In the rows, 128 means zero.
The rows of R fall into 4 groups, which share some directions, and each row is roughly a mix of its group's hidden directions, except some rows that fit no group.
R (173 x 13):
[[179 106 152 103  86 147 163 127  97 141 120 146 141]
 [109 146 132  86 168 129 124  71 127 128 156 151 154]
 [127 111 146  77 120  74 127 104  99 168 126 131 119]
 [ 81 113  98 137 108 131 149 123 129  70 131  99  98]
 [124 161 106 174  86 130  92 117 163 139 160 131 132]
 [ 99 142  99 132  93 112 176 110 118 129  73 141 128]
 [123 169 188 131 104  87 126 126 102 118 142 104 138]
 [166  94 109 127  91 168 154 145 123 106 118  92 149]
 [117 146 135  90 158 142 145 183 104  99 154 140 155]
 [ 90 145  91 126  94 102 100 137 176 116 112 145 150]
 [127 160 154 162 116  83 109  75 123 111 114 103 124]
 [147  94  80 144 152 187 143 119 145 142 114 119 140]
 [140 150 117  61 166 149  95 150 133 121 113 132 145]
 [131 108 112 132 102 129  59 107 128 170 149 125 151]
 [143 119 111  97 145 104 145  86 125 150 177 135 171]
 [136 115 162 166 157  76 113 141  98 121 136 157 102]
 [172 110 100 127 153  77 109 144 114 153 105 145 155]
 [176 147 133 150 123 127 162 130 134 117  92 156 180]
 [150 131 100  94 158 176 117  87 155 133 117 116 157]
 [126  86 131 124 182 113  73 136 151 113 135 145 145]
 [173 165 115 105  91 126 132 172 141 108 110 146 101]
 [156  94 107 150 150 112 152  62 134 127 120 155 127]
 [112 163 171 118 163 148 141 105 153 127 157 118  83]
 [145 125 136 115 131 138 112 161 141 166 124 171  67]
 [120  96 115 155 123 149 114 137 105 180 117 178 100]
 [128 105 155 139 127 171 170 167 125 133  87 160 136]
 [139  86 118 151 161 118 110  99 108 117 115 163 178]
 [143 127 113 115  92 101  96 131 169 127  69 148 137]
 [ 90 154  94 177  99 146 106  98 101 133 129 108 124]
 [113 135 116 122 129  79  98  69 157 139 152 130 105]
 [125  95  95 144 135 109  90  78 136 136 172 125 105]
 [164 138 130 131  85  83 116 145 109  78 137 154 134]
 [160 140 117 108 126 108 148 139 113  66 107 175 130]
 [161 143 149 131  68 126 146 144  78 125 142 153 116]
 [206 121 135  88 137 134 143 132 111 126 127 127 157]
 [103 190 125  88 109 119 107 155 157 116 118 130 102]
 [122 133 100 109 164 154  92 126 160 140  94  85 152]
 [136 189 150 155 109 167 118 145  91 119 139 149 118]
 [143 106  85 122 167 114 130  99 104 150 173 102 148]
 [170 128 179 140 142 114 172 127 146 159 131 150 101]
 [120  94 160 135  66 113 111 106 145 112 163 124 110]
 [134 121 141 150  86 134 158 127 151 123  82 184 136]
 [124 169 132  89 147 103 136  91 145 153 133  83 156]
 [137 128 119  94 161 146 126 170 107 121 193 125 140]
 [145 134 135 169 148 134 173  99 118 149 141 119 185]
 [ 78 131 151 158 105 148 135 157 134 101 154 102  90]
 [141 108 115 117  83 123 119 127 173  85 104 130  85]
 [122 116  87 123 143  81 155 140 121 184 139 154 143]
 [147 106 104 138 126 153 105  77  77 161 119 114 138]
 [ 67 115 126 115 151 123 134  85 106 150 135 141 168]
 [112 134  81 107 154 125  84  96 153 135 140  95  99]
 [143 120 104 195 162 135 137  91 136  98 131 146 123]
 [153 144  97 148  87 144 188 101 152 136 133 119 132]
 [136  89 100 168  83 113 109  89 133 143 154 116 137]
 [142 120 183 141 116 124 133  80 145 164 102 100 110]
 [152  89 172 117 118 142 106 143 132 133 187 123 104]
 [113  96 122 159 149 157 140 134  61 108 104 117 130]
 [109 159 143 101 138 126 121 163  96 149 142 140 190]
 [ 99  73 148 113 108 136 140 178  95 126 138 112 143]
 [151 115 150 146  88 147 166 151 130 188 114 121 135]
 [148 110 113 166 135 124 144  70 165 110 149 127 161]
 [ 84 154 143  89 131 176 143  99 118 104 134 156 130]
 [ 90 147 165 144 141 131 173  81 134 135 158 118 108]
 [122 168 163 168  88 117 144 109 139 146  97 156 146]
 [124  76  92 153 153 137  97  89 134 133 133 130  93]
 [154  88 159 134 178 118  96 106 117 129 168 140 116]
 [ 99 140  97 132 145 113  85  85 128 128 154 154  86]
 [115 117 135 110 132  93  74 168 115 103 173 123 136]
 [126 146 117 101 138 113 106 130 101 154  58 129  96]
 [115 173  71 104 103 105 140 124 159 123 123 102 110]
 [135 179 147 105  78 109 155 131 131 118 164 133 101]
 [ 96 145 135 126 160 144 125 108  83 157  82  98 108]
 [140 120 130  74  78  89 130 109 141 161 126 150 134]
 [159 106 127 132  67 152 139 137 126 174 153 113 150]
 [142 128  98 125 126 186 121 111 142 132  67 152 127]
 [ 89  96 161 165 111 121 126 128  86 172 119 128 113]
 [144 156 167 109 171 133 113 108  82 130 143 117  90]
 [ 44 124 143 120 113 118 124 136 106 145 140 152 122]
 [138 120 183  91 143  93  88 121 105 131 155 120 146]
 [116 112 176 128 143 126 121  97 136 112 165 134  68]
 [123 124  80 136 140 143 141  70 112 143  80 115 138]
 [ 68 165  98 118  97 118 115 110 143 143 136 110  97]
 [130 117 148 139  64 159 141  95 123 129 104  88 123]
 [148  69 104 152 115 138  92 106 128  96 116 160 131]
 [121 107 161 150 132 111 114  92 139  77 161  89 117]
 [112 155 115 133  74  96 148 127 182 119 148 147 125]
 [135 134 172 140 100 167 147  98 138 102 164 130  90]
 [137 175 126 127  82 128 140 124 176 143 172 114 120]
 [129 104 104 169 145 128 133  85 153 125 169  89 149]
 [144 107 195 140 119 164 130 172 115 145 130 130 113]
 [158 105 157  84 156 126 137  89 133 147  96 117  93]
 [133 139 150 128 134  79 133 134 115  95 198 126 128]
 [ 88 162 117 121 124 156 162 103 141 112 102  86 158]
 [144 151 135 123  97  87 146 150 102  72 154 125 150]
 [122 126 125 142 107 134 120 119 112 127  57 149 181]
 [143 147 146  96 117 138  91 132 112  91 124 189 108]
 [129 171 153 150 146 115 172  94 117  93  96 111 140]
 [178  89 101  98  93 157 111 135 141 112 136 102 140]
 [162 115  74  97 128 134 150 158 133 100  98 155 143]
 [ 98  67  89 127 113 120 152 126 132 115  98 134 162]
 [ 89 146 102 175 118 145 155 134 178 122 135 100 132]
 [ 82 142 117 146 143 105 127 162 108 128  99 179 100]
 [171  92 114 119 123 128 116 146 108 167  75 146 148]
 [125  99 146 108 176 138 128 137 110  98 152  70 121]
 [143 112 114 116  84 123 111 144 168 105 166 177 125]
 [119 123  82 142 113 104 106 181 128 117 140 169 158]
 [118 115 100 172  93  87 114 148 106  96 130 166 130]
 [ 77  72 147 140 166 122 105 144 127 149 113 116 135]
 [127 163 115 143 141 132 113 191 129 175 109 151 111]
 [139 115 116 107  88 162  68 117 114 133  98 146 151]
 [102 113 140 165  90  98 164 115 137 111 173 109 111]
 [162 106 102 116 142 131 112 155 154 174 107  81 143]
 [109 128 169 117 131 124 157 123 125 142 192  96 158]
 [147  98 163 160 167 140 154 117 110 103 149  95 157]
 [118 123  99 150  89 134 103 167 116 105 173 158 103]
 [120 103 104 163 191 137 143 102 143 152 138 100 140]
 [180 170 127 144 146 102 123 109 110 145  98 131 169]
 [138 105  98 130  90 104 146 131 162  75  91 131 140]
 [127 143 121 146 116 177 131 107 126  90  63 133 134]
 [ 97 149  99  96 126 115 134  93 163 107  89  93 111]
 [120 117  82 148  94 100 143 132 155 103 172 115  97]
 [102 145  84 163 151 114 136 137 171 139 127  79 124]
 [169 149 152 107 163 170 130 155  88 120 130 102 119]
 [147 157 128  89 151 116 154 154 137 160 163  87 151]
 [ 84 161 154 120 139 123 145  88 144 138 118  76 147]
 [108 116  86 158 154  98 107  91 128 121 168 153 106]
 [ 82 142  99 166 130  98 144 157 120  98 130 169 130]
 [101 107 108  90 160 140 164 111 160 134 118  81 139]
 [153 137 148 152 146 160 135 129  54 114 132 121 107]
 [144 104 136 151 116 173  73 121 106 164 121 146 108]
 [124  86 154 180 124 146 120 140  94 119 104 154  94]
 [138 150  85 128 174 122 165 167 121 143 160 109 143]
 [105 120 122 153 140 124  83  63 108 146 142 151 115]
 [ 89  96 119  87 144 137 151 143 117 140  80  97 145]
 [120 123 187 143 141 140 100 152 104 167 161 152 116]
 [148  93 100 130 120 185 111 120 131 100 122  99 168]
 [120 136 116 112  87  75 149 110 125 117 143 138  73]
 [106 159 117 113 118 111 105 129 125 130  67 160 171]
 [110 101 176 154  90 148  99 106  93 140 132 145 149]
 [116 137 136 149  99 128 134 126  56 155 146 164 113]
 [116 169 160 133 105  89 149 127 105 121 110 167  89]
 [ 92 152 127 158 143 148  99 125 167 162 148  84 123]
 [145 160 110 130 128 106 133 139 160 169  63 119 134]
 [134 130 145 123  80 111 158 143 102  92 182 146 127]
 [124 122 104 167 123 121  89 137 100  78 158 112  95]
 [103 111 130 149 133 119 182  91 127 158 162  96 151]
 [137 121 187 176 150 143 128 113 115 167 148 128 149]
 [145 154  90 112 191 137 123 121 147 119  97 109 156]
 [136 137 156 177 131 147 133 134 102 170  82 160 131]
 [116 141 122 168  69 135 138 167 169 141 141 129 142]
 [ 93 158 156 123  84 118 128 135 157  76 135 108 111]
 [136 142 110 121 167  68 134 170 139 156 155 122 116]
 [130  88 100  92 103 118 122 159 118  93 110 159  91]
 [110 146 136 140 156 134 108 123 123 155 172 136  62]
 [130 125 164 135 179 149 144 106 133 171 113 145  85]
 [123 182 144 133 110  86 102 134  80 130 106 112 111]
 [109 126 171 172 105 137 134 130 137  93 183 115 133]
 [148 109 116 109 137 104 143 127 100  91  78 177 137]
 [ 72 180  94 116 107 131 112 116 137 115 127  95 124]
 [133 130 162 111  91 114 120 176 140 146 142  74 110]
 [169 154 104 114 109 166 167  97 124 152 129  93 131]
 [125 108 122 138 104  80 120  87 142 122 102 138 184]
 [ 90 105  89 140  99 147 115 126 162  96 136 141  84]
 [120 147 172 106 175  98 119 132 130 161 174 135 126]
 [124  96 153 118 122  83 101 117 156 106 180 150 115]
 [118 147  99 145 149 132  87  71  89 106 137 125 115]
 [134 113 141  54 114 125 136 151  82 127 110 122 136]
 [110 133 161 110 192 133 152 122 131 167 138  95 122]
 [142  70 143  97 153  94 137 128 109 108 109 168 134]
 [154 186 135 164 111 119 140 134 113 142  94 150 164]
 [155  97 122 143  88 140  98 110 117 159 105 121 180]
 [174 131 102 126 162 113  87  84 161 123 112 122 135]
 [165 120  98 132 156  99 158  89 109 108 106 108 164]]

Here is one row of each group, with its name. Which group are the others in?
[121 124 173 126  75 107 148 164 103  97 141 151 125] | (67)
[166  87 189 117 139 146 116 135 120 150 153 119 148] | (114)
[109  56 116 109 164 144 138 136 119 115 127 102 154] | (26)
[158 145  91 108 116 160 131 111 161  89 174 120 138] | (52)

[101 141 152 111 116 166 153 173 142 159 170 134 147] | (67)
[116 126  99 160 169 127  93  85 102 150 115 162 134] | (114)
[122  92 123 155  88 156 135 170 144 165 127 110 161] | (26)
[ 94 160 110 147 110 173 108 156 109 140 118  81 137] | (26)
[ 91 113 108 122 137 162 159 117 170 120 174  99 139] | (67)
[137 127 153 178 135 140 119  84 150 167  93 155 133] | (67)
[118 152 139 111 121 152 114 149 121 117  52 158 137] | (114)
[105 197 136 118 104 108 126 151  97 136  96 112 120] | (67)
[129  95  93 176 140 145 109  72 126 141 146 116 139] | (26)
[118  66 136 132 109 133  97 127  93 136 122 111 176] | (52)
[113 145  98 157  90 138 130 110 178 138 172 103 136] | (26)
[125 144 129 132 111 134 118 186  74 144  99 155 105] | (67)
[139 101 151 145 124 130 142 125 155 110 159 116  56] | (114)
[145  65 126 164  88 131  99 119 134 116 155 140 115] | (114)
